In the rows, 128 means zero.
Rotation paths and how fast each direction turns (deg/step)
Each turn is a multiple of 5 degrees from 10 to 175, or 0.

[134 143 140 132 126 132 117 124 130 116 121 132 126 139 124 127]
[124 134 129 135 129 131 113 125 140 122 131 119 117 142 127 129]
[125 129 123 128 129 128 118 131 123 112 139 130 116 141 136 128]
[142 134 129 121 135 136 117 127 128 113 132 132 131 138 137 125]
[125 128 134 129 130 141 115 119 137 114 132 118 135 131 132 124]
[123 129 140 127 127 130 129 121 129 106 131 122 119 132 130 134]
[137 132 135 113 133 131 121 124 133 120 133 126 113 135 127 134]
[124 123 127 117 132 142 111 128 131 119 135 130 120 126 125 124]
[124 130 134 127 135 140 124 134 126 105 122 135 124 126 125 125]
[128 137 139 121 138 133 123 133 134 118 115 118 122 136 128 126]
[118 128 134 119 127 127 110 128 123 122 125 116 116 132 131 124]
[133 131 133 128 131 129 111 126 112 115 125 133 117 130 127 129]
[138 134 128 135 144 138 112 125 131 121 124 124 123 130 127 127]
Speeds:
[124 130 130 134 130 127 134 129 133 126 126 122 125 130 127 131]
90
[127 127 126 126 129 131 123 126 135 135 129 122 130 128 128 126]
125

[118 127 127 147 118 131 136 126 124 124 126 137 127 125 117 124]
[121 129 144 131 120 135 130 129 134 131 128 132 121 111 123 134]
[132 130 135 136 117 129 118 120 133 117 121 116 132 117 120 133]
[118 126 128 138 115 129 124 121 130 130 126 122 124 119 128 109]
[114 127 125 144 121 134 125 122 135 132 129 132 119 125 122 137]
[124 125 137 135 119 137 130 133 124 114 125 132 124 117 115 130]
[127 133 143 135 121 124 131 123 139 130 118 119 126 114 123 125]
[124 133 123 140 115 135 118 114 127 129 129 121 133 116 127 128]
[113 117 129 138 114 126 119 130 131 123 130 132 118 123 125 122]
[127 128 135 145 127 136 134 122 131 124 123 129 114 123 116 132]
[121 132 133 128 115 140 133 129 133 124 118 124 134 112 121 127]
[123 132 134 141 119 117 116 122 136 130 128 126 132 115 123 126]
[120 125 131 139 117 135 121 118 118 125 132 120 115 123 128 126]
Speeds:
[129 133 135 125 127 125 132 130 125 129 127 128 134 124 126 132]
80
[129 128 130 129 128 126 134 126 124 127 123 121 125 133 128 125]
110
[128 124 125 127 122 126 128 132 128 121 125 130 134 130 127 127]
135
[134 131 125 135 130 129 127 124 123 125 130 130 131 129 124 129]
155

[127 123 124 130 132 129 125 137 117 135 132 139 120 138 119 142]
[119 129 130 129 138 128 130 131 108 136 132 137 117 131 127 123]
[118 130 131 137 136 133 132 138 119 133 125 142 130 137 134 136]
[117 142 132 121 141 134 129 134 115 125 122 133 126 131 131 128]
[125 136 126 123 133 136 123 138 122 127 118 136 128 139 121 144]
[128 135 131 119 135 133 121 132 110 132 128 128 116 131 119 133]
[131 127 130 135 128 131 126 135 114 138 125 142 120 137 121 138]
[127 133 137 133 138 129 131 133 107 131 128 135 117 128 134 126]
[125 132 130 136 136 134 136 138 119 125 115 141 127 137 132 134]
[123 135 135 121 142 139 129 135 114 121 119 124 122 131 129 132]
[129 129 131 125 130 141 122 133 121 130 113 134 125 141 118 137]
[133 131 141 125 133 135 117 132 111 133 128 128 117 129 122 132]
[136 129 136 138 128 129 124 134 116 131 121 146 121 135 123 130]
Speeds:
[127 129 134 133 126 128 125 127 127 135 130 132 130 127 132 124]
70
[129 127 132 127 132 128 126 131 127 128 134 121 127 125 133 133]
175

[121 127 143 130 126 127 123 139 135 135 115 132 119 131 123 120]
[127 123 129 128 128 127 137 133 128 146 121 137 117 132 124 136]
[131 138 141 129 136 133 131 127 123 132 117 132 114 119 128 135]
[124 131 141 129 122 128 117 137 126 133 122 137 114 132 123 123]
[132 121 135 131 123 133 133 135 123 145 126 137 119 133 130 137]
[133 134 141 132 129 140 133 134 127 129 114 126 116 123 133 133]
[121 126 142 125 126 131 125 135 133 134 119 129 113 135 124 119]
[127 121 137 131 130 128 136 132 129 149 121 136 123 130 126 135]
[130 137 135 131 133 131 132 134 128 131 113 132 114 118 127 135]
[123 130 140 124 127 128 121 131 123 134 124 136 109 134 122 123]
[133 125 140 134 124 131 127 133 123 146 124 138 124 131 130 137]
[132 133 134 131 125 137 132 140 128 128 116 129 113 123 133 135]
[124 125 143 124 126 134 130 131 126 135 123 128 110 137 126 120]
Speeds:
[125 128 123 122 125 126 124 131 133 128 128 126 123 131 128 130]
130
[131 132 127 129 125 127 122 128 121 127 132 133 126 127 129 131]
55
[129 133 129 124 131 131 130 124 125 122 127 123 122 127 127 127]
115
